In the rows, 128 means zero.
Rows swapped in pairs by one turn or mirror: which row each one swaps with
The rows were stretched afterwards, more along some directions than others.
Zudog: [117 119 157 114 138 143  96 118 125  99 113 123 111 115 132 125 107 104
 140 128 157 130 113 117 125 163]
dagi: [128 133 126  91  98 152 103 117 116 123 133 116  76 112 122 140 101 128
 147 129 152 147 118  98  84 131]
dil: [ 86 111 137 101 130 115 139 129 135 123 108 107  98 124 125 116 127 150
 145 137 114 149 122 124 106 131]
sudu: [ 66 110 146 101 140 117 124 138 134  97 114 108 124 129 104  95 115 143
 159 122 134 157 115 114  93 127]
Dumat: [112 124 125 124 146 116 151 140 118 114 132 118  95 117 132 135 136 104
 130 123 120 133 111 130 109 131]
ris: [ 99 109 113  82 138 108 134 146 143 116 112 121 109 133 121 112 118 164
 151 150 125 155 109 120 104 140]
febef: [118 131 142 125 162 120 140 138  97 124 118 104  93  91 137 136 136  90
 134 129 121 130 113 134 106 126]
mefo: [123 120 142 121 146 111 127 142  94 123 112 104 110 114 146 139 151 104
 137 117 132 138 109 113  93 112]
gariz: [154 140 145  95 131 137 106 100 115 113 162 138 132 118 103 153  81 107
 134 127 159 124 123 110 132 153]
rorut: [117 151 142  88 128 143 113 126 119 109 120 100 146  94  98 134  80 114
 154 136 112 171 139 101 109 146]
beset: [136 140 160 102 149 122 131 115 118 110 115 119  86  83 105 153  78  97
 141 144 117 125 124 119 131 171]
sog: [127 113 139 137 154 124 150 129  94 115 143 132 133 133 103  95 140 129
 149 138 120 155 118 118 120 116]
Reriv: [107 127 130 135 117 129 127 114 111 100 130 122  98 144 136  95 116 132
 123 136 125 139 122 124 140 111]
resi: [145 153 142 116 154 136 152 125 107 136 165 131  94 125 106 126 112 100
 125 140 137 135 112 120 122 157]
tesif: [109 117 137 114 105 138 109 127 102  98 104 146 149 135 116 101 120 155
 146 124 143 157 113 105  99 101]
beg: [106 116 132 104 106 144 106 126 111 116 105 135 140 142 105  98 129 153
 134 120 151 160 116  98  79  96]
kunar: [146 151 149 102 154 131 119 119 114 132 156 125 115 122  97 124  91 100
 121 132 137 135 119 109 123 162]
tor: [125 138 141 114 121 115 106 131 115 125 110 113  99 122 138 133 105 130
 131 128 146 124 127 128 102 139]
Pum: [100 113 141 115 135 123 131 138 136 112  90 124 129 142 120 113 136 157
 159 152 122 155 119 109 109 132]
Dera: [115 102 139 104 107 136 104 111 111 101 109 152 136 124 126 114 107 147
 144 126 155 144 119 115 119 110]
rut: [126 113 131 132 147 146 132 123  93 123 133 123 141 118 105  98 126 138
 152 143 125 154 117 105  99  95]
Lovev: [118 132 130  93 104 140  92 120  96 109 119 138 134 116 130 115 109 154
 136 128 145 142 111 116 101 103]
gasev: [105 145 154  86 141 147 123 125 123 108 110 115 153 104 106 129  93 108
 143 133 135 165 130  99 114 156]
tasi: [127 144 147 118 129 126 111 130 120 122 116 124 129 124 128 138  93 139
 133 131 145 132 122 129 107 162]
Vob: [121 141 144 101 148 141 122 111  99 125 140 116 121 108  95 113 121 119
 139 136 127 135 119 111 106  97]
vedu: [128 131 162 101 129 130 102 121 126 106 135 135 122 114 128 130  85 106
 141 124 144 135 103 116 118 171]
guk: [125 144 138 109 131 130 124 135 124 130 123 121 108 127 117 121 104 145
 129 140 142 141 123 136  95 152]
rad: [112 144 161  95 138 141 139 114 116 103 124 118 160 103  94 141  89 104
 153 125 126 168 137 100 124 148]
zir: [123 152 141 119 118 128 120 147 103 125 126 123 110 135 128 117  98 142
 137 136 138 153 114 125 100 146]
fabu: [115 112 125 107  94 143 127 121  96  93 115 151 135 126 115  94 110 151
 157 132 148 173 125 102 108 112]
Sogip: [133 131 136 122 129 131 125 135 105 132 132 128 107 123 123 118 103 138
 146 133 147 151 125 126  95 151]
tuzo: [117 145 135 101 137 145 141 133  99 120 134 116 114 100  97 119 117 123
 169 146 113 152 130 105  86 108]
Kogas: [116 152 117  82 113 139 121 109 101 114 170 128 123 137  96  95  98 137
 129 121 132 164 132 100 103 124]
lig: [111 123 150  97 163 121 129 124  94 119 136 110 130 112  92  96 131 119
 128 125 116 141 114 108 103  95]
Sivo: [113 142 151  88 140 139 130 119 115 100 119 110 152  95  90 138  81 106
 157 134 115 168 140 105 121 155]
bukol: [ 90 126 133 131 152 125 140 152 117 120 105  98 100 115 139 114 147 120
 135 131 125 142 109 124  87 109]
Gebo: [114 119 126  91 102 141 105 123 109 104 109 139 120 126 108 103 109 153
 134 129 150 151 110 107  90  99]
noran: [118 141 139  92 142 128 145 124 106 118 148 130  99 100  85 123 120 123
 155 127 114 146 122 114  82 118]
Nava: [112 121 138 125 155 124 140 141  98 120 123 110  98 105 139 126 139 103
 129 129 124 135 105 127  98 115]
vafon: [ 81  99 146  89 144 118 136 124 150 122 100 117 123 132 119 135 137 152
 139 135 132 140 122 115  96 128]
mupiv: [109 138 114 100 112 146 139 110 106 115 171 137 129 137 102  94 124 139
 131 130 122 163 140 111 112 110]
Gom: [117 130 153  98 125 136 140 121 109  98 121 122 160 104 116 146  88 117
 167 133 141 178 132 101 125 154]
Duz: [130 119 154 112 128 150  88 114 110  96 130 140 128 115 128 114  97 108
 150 134 164 143 122 109 121 153]
tazu: [111 147 155  87 140 137 146 126 110 106 132 124 142 101  94 137  88  97
 155 127 129 171 129 108 117 153]
dokup: [128 154 138 128 149 123 138 138  91 132 150 112  90 107 137 132 141  99
 130 121 116 127 105 129 101 121]
zam: [142 151 158 127 137 140 129 111 128 120 147 131 120 122 105 131  89  96
 132 145 141 137 135 118 144 166]
Bubo: [119 133 136 128 108 132 120 130 116 114 131 135 113 129 139 127 107 151
 144 139 148 147 130 134 110 148]
mifi: [ 77  98 146 109 144 110 118 135 123  94 111 117 130 119 117  90 105 144
 159 136 133 154 121 118 108 130]
zak: [134 116 133 106 120 166 111 120 107 123 116 116  92 107 119 141 117 128
 153 142 158 156 120  88  75 133]
turar: [139 134 127  96 110 160  96 122 119 121 127 103  94 108 106 139  99 128
 145 144 148 147 123  93  73 138]
sevu: [111 122 133 128 141 142 137 115 111 111 150 132 128 121 107  95 126 139
 147 139 129 148 119 123 118  98]
Mobas: [119 116 145 104 130 135  99 116 117  89 127 144 128 131 129 112 100 115
 146 116 146 142 112 107 133 148]
Pasa: [ 83 118 163 108 145 112 114 135 122 104 107  99 139 103 110  98  95 142
 167 134 107 156 115 121  97 131]
fibu: [133 130 117  89 112 143  93 126 121 119 118 120  97 116 121 144 107 144
 151 140 156 139 111  90  78 131]
Gabaz: [119 129 139 122 131 131 119 123 113 123 103 108 115 111 126 142 108 136
 134 134 139 143 139 125  98 144]
bibi: [119 130 138 130 125 138 122 124 136 129 114 125 120 130 134 133 107 146
 128 140 154 132 125 138 110 157]
nenaz: [108 110 128 105 100 144 130 115 113  99 119 157 138 141 113 120 126 144
 135 117 155 164 126 104 102 111]
Zof: [139 136 139  94 154 121 135 130 111 124 117 119  89  91 122 145  97  93
 132 151 117 116 116 113 127 163]
vame: [116 128 138 131 158 116 150 138 106 125 126 106 100 109 134 136 145 100
 127 120 119 133 111 124 102 124]
nol: [107 138 142  92 136 128 150 127  99 115 131 118 114 103  95 115 115 120
 172 137 106 172 127  91  81 117]
sapob: [101 123 117 121 136 112 149 145 133 114 128 111  99 117 137 128 128 122
 131 131 110 142 112 131 111 131]
Mivob: [ 76 107 131 109 154 118 116 150 126 110 113 103 127 113 126  82 105 150
 151 144 123 154 110 125  96 131]
Lizu: [110 159 162  91 135 128 131 121 108 104 127 112 144  95  98 138  71 108
 154 132 111 163 127 104 133 152]
vun: [ 80 111 142 118 144 112 132 137 128  90 117 116 128 130 118  92  97 148
 168 128 118 163 120 120 119 141]
piv: [122 138 123 120 116 133 113 114 109 114 136 105  86 116 128 123  90 117
 121 142 125 131 133 115 130 129]
vavot: [115 118 133  91  95 133  81 120  94 100 105 131 126 115 119 114 100 148
 142 126 148 152 122  96  94 107]
duzes: [144 138 153 104 154 134 132 111 129 134 154 145 152 139 110 140 100 111
 122 132 143 129 121 116 136 168]
Bot: [139 128 121  98 112 153  92 135 116 112 112 121  98 125 123 122 109 140
 162 148 150 159 111  97  89 121]
sadep: [112 146 162  81 146 142 133 119 111 110 131 117 159  98  96 138  82 105
 150 132 127 168 135 107 115 157]
dama: [118 128 121 110 141 132 126 116 101 126 150 116 114  99  96  98 128 128
 140 137 124 144 125 112  92  96]
Lusop: [114 126 155 105 130 155  86 127 126 100 121 136 145 130 128 103  94 115
 143 135 156 149 114 110 122 148]
rimi: [130 135 156 103 150 119 130 112 116 116 111 111  94  83 133 154  95  93
 145 148 114 124 124 114 126 161]
Keko: [ 83 100 133  89 133 113 136 127 155 112 108 115 124 135 111 118 130 156
 132 141 118 139 120 120 104 129]
gul: [149 152 152 114 144 150 139 113 113 120 176 132 112 116 109 139  90  98
 128 134 153 134 119 122 129 162]

Swapped with sudu: Zudog
Swapped with kunar: sevu
Swapped with tuzo: Zof
Swapped with rut: duzes
Swapped with Duz: mifi
Swapped with turar: Keko
Swapped with Kogas: Reriv
Swapped with guk: Gebo

Rows swapped in pairs by one turn or mirror: which row each one swaps with
The rows were stretched afterwards, more along some directions than others.
sev: [114 161 134 163 146  85 120 116 156 131 130 134  83 153 132 145  96 147
  99 122 165 154 116 147 123 100]
vere: [123 168 160 139 150 106 129 131 142 157 170 136 111 138 143 116  95 154
 102 104 163 139 160 133 181  90]
Tiku: [134 192 126 121 147  93 120 131 152 125 147 103 151 140 151  95 138 137
 123 124 151 119 112 131 147  91]
sebeg: [139 161 144 146 141 102 101 144 167 132 139 126  97 156 146 126 105 136
 128 119 148 157 109 121 201 122]
vosum: [117 146 139 144 161  95 126 141 139 141 132 142  96 164 180 162  92 122
 133  88 159 146 151 136 148 111]
zogug: [ 92 161 113 138 143 105 145 147 112 147 137 136 152 121 161 127 113 123
 148  83 174 120 125 144 137  98]
fura: [106 173 148 147 148  79 144 151 124 167 161 157 110 144 153 148  69 155
 105  89 167 166 159 136 176  99]
Lif: [118 142 133 143 147  94 118 137 130 140 130 145  96 165 180 157  92 118
 135  88 148 142 155 139 133 113]
momit: [125 147 134 142 138  98 106 136 144 136 120 117  99 160 186 137 107 101
 131  98 155 135 142 149 108 101]
denu: [144 181 162 127 156 105 125 138 127 150 154 103 109 148 168  79 101 122
 128 130 133 129 140 138 177  87]
tagi: [108 153 134 130 146 106 109 152 139 144 130 135 115 134 155 118  93 153
 123 109 147 124 124 135 210 104]
peve: [130 195 142 131 159  75 127 117 150 142 139 113 108 140 137  94 103 138
 124 124 146 135 133 165 142 107]
boran: [133 186 141 116 149  81 122 138 155 129 147 106 148 131 140 104 127 144
 109 134 157 138 115 126 151 103]
gib: [ 97 199 148 124 160 104 139 157 137 141 138 130 114 131 162 107  90 113
 130 108 155 113 159 148 177  98]
riba: [119 186 157 122 140  86 120 155 154 153 147 111 125 138 152 115  99 114
 108 120 150 128 157 142 182 104]
zalof: [121 165  99 153 148 124 130 127 116 145 133 146 120 153 153 119 111 113
 150  99 137 100 101 129 133  88]
sibal: [125 168 166 137 151  98 133 131 140 159 170 135 108 137 144 120  88 156
  94 105 167 148 160 135 181  98]
dupo: [128 151 140 139 135 101  98 138 154 132 112 114 100 144 179 130 101 103
 129 109 156 131 148 157 108  99]
Ril: [121 171 165 135 149  93 131 138 140 163 168 136 111 136 144 124  83 159
  96 108 168 154 160 133 187  98]
Sir: [116 142 127 136 132  93 140 160 119 137 112 141 153 129 149 152  82 138
 118 100 149 139 156 112 133  99]
Devu: [131 127 176 125 150 127 128 124 138 146 166 137 105 149 168 110 111 126
 104  90 166 125 165 134 163  90]
boti: [105 165 146 155 150  87 122 128 159 134 122 136  75 145 136 143  83 147
 106 120 175 157 129 149 131 106]
Meno: [113 156 114 150 148 117 110 112 152 125 126 139  98 141 145 111 126 114
 105 127 126 135 127 140  86  85]
Vud: [137 177 165 115 137  79 121 142 157 151 150 103 126 142 146 122 108 127
  95 125 155 147 161 140 170 119]
likar: [ 89 166 100 166 134  90 144 141 114 132 130 151 132 134 158 148  92 128
 136  87 169 137 126 151 113  93]
Sizu: [127 155 162 111 140  65 128 151 151 144 142 111 128 132 136 117 101 146
  99 142 159 163 126 122 146 109]
tis: [148 150 156 120 142  90 117 132 142 149 137  90 129 144 150 136 114 144
 119 131 167 155 147 121 153 126]
nuvav: [ 85 170 103 152 148 106 147 149 109 137 129 125 150 118 167 125 104 119
 146  89 170 129 122 147 138  88]
Mipod: [125 155 162 114 158 105 107 144 155 154 138 134 123 124 166 104  90 137
 131 102 165 125 156 154 167  99]
kal: [ 94 163 115 137 154 103 143 150 113 143 131 134 155 113 162 124 102 126
 145  91 169 123 126 141 146 101]
zoze: [ 94 187 123 156 148 109 116 140 138 152 117 115 130 120 137 122  98 142
 107 111 129 133 153 131 163  94]
kozi: [101 152 119 160 146  89 112 103 152 164 136 145  89 149 118 136  97 137
  95 111 138 143 112 152 105 103]
zofe: [114 129 148 131 138  78 138 142 139 148 133 122 120 141 131 135  87 145
 108 138 162 166 125 120 123 108]
tusum: [110 159 139 146 153  79 140 147 121 159 157 160 110 149 170 163  71 142
 116  75 168 152 156 139 167 107]
toge: [127 146 155 117 150  85 146 119 125 138 141 132 113 149 158 140 114 116
  93  80 160 149 153 155 118 116]
las: [133 189 142 126 158  73 140 111 138 141 132 122 113 142 138 116 105 132
 112 106 148 147 148 165 113 111]
zifif: [114 162 138 161 143  82 121 116 153 133 136 134  85 152 136 135  93 147
  99 122 165 153 122 149 126  99]
duku: [135 147 140 138 157  97 102 116 155 145 141 114 100 152 141  94 106 146
 151 137 154 127 108 143 162 107]
pobon: [138 177 143 138 158  91 108 114 161 144 135 110 104 151 138  89 107 142
 139 134 151 134 121 154 155 103]
vap: [119 157 116 151 147 109 125 135 113 156 129 157  97 147 155 119  80 107
 136 102 134 107 109 139 139  92]
Rula: [108 159 117 156 154 109 110 101 160 141 127 138  94 142 127 116 119 124
  90 124 122 138 123 144  92  90]
dizi: [127 155 153 125 154  95 147 135  92 179 154 104 124 144 165 114  88 135
 134 102 150 124 151 134 159  97]
fop: [124 152 149 116 143  87 149 121 117 145 135 134 117 150 158 140 112 112
  95  76 155 145 157 157 112 108]
der: [125 156 115 137 145 124 124 121 148 113 125 131 105 139 157 112 127 114
 112 130 136 130 129 139  97  86]
mobu: [109 159 146 122 156 104 123 155 140 156 135 133 140 120 162 112  93 138
 138  94 175 132 140 142 172 104]
gup: [ 95 198 144 125 159 103 142 162 141 142 131 131 115 130 161 110  86 107
 124 111 152 115 158 145 170  88]
dezu: [113 123 145 134 145  88 141 139 137 146 126 124 116 142 135 142  91 139
 121 137 161 158 128 122 114 109]
mika: [144 147 139 123 139 118 121 127 140 132 131 107 120 141 159 128 128 128
 121 128 156 143 148 122 124 102]
Nase: [121 148 131 144 138  99 105 140 144 130 112 116 102 153 184 137 103 104
 135 101 155 131 147 152 105  99]
dabe: [144 169 150 146 147 104 101 138 157 132 147 120  94 158 153 104 105 132
 132 123 137 145 119 129 196 110]
Rez: [123 139 138 136 159 108  93 132 161 140 129 130  93 150 149 103 102 149
 145 135 153 119  99 137 193  97]
vop: [114 163 130 163 140  82 121 116 148 131 134 129  90 152 141 132  96 142
 103 121 161 153 120 152 115  91]
gado: [130 166 150 130 152  92 145 134  94 174 153 103 119 147 164 108  84 136
 129 108 146 132 147 135 160  94]
Goda: [ 99 174 130 145 156 109 109 151 136 146 122 125 125 124 151 119  94 147
 117 111 137 131 139 130 192  96]
balut: [106 162 151 142 159  93 130 131 144 137 120 135  81 141 147 144  86 141
 115 110 181 145 127 144 144 115]
biza: [130 149 173 129 151 114 128 123 139 158 173 130 109 143 159 110 104 138
  93  94 167 132 165 142 167  85]
Lezez: [111 146 139 132 149  84 128 135 131 150 143 150  99 167 175 165  91 132
 119  82 160 156 159 140 136 114]
nepu: [145 166 163 118 134  76 113 137 158 156 145  91 125 144 146 129 112 134
 103 128 165 156 150 128 159 120]
tave: [ 94 175 111 168 137  76 143 139 124 140 140 137 118 140 153 136  93 128
 110 104 164 147 119 150 110  77]
velip: [114 150 150 118 158 107 119 149 140 158 139 138 131 122 163 112  92 136
 134  93 173 130 142 148 168 106]
Zega: [114 135 117 149 135  94 131 160 135 136 114 141 140 141 141 169  92 144
 129  98 156 147 123 100 160 113]
zode: [100 187 122 161 147 105 135 136 130 150 122 106 143 122 139 134  92 144
 109 107 136 141 173 131 134  88]

Swapped with mobu: momit
Swapped with sebeg: Tiku
Swapped with zalof: Zega
Swapped with kal: Lif
Swapped with vap: Sir
Swapped with kozi: zode
Swapped with vere: sev

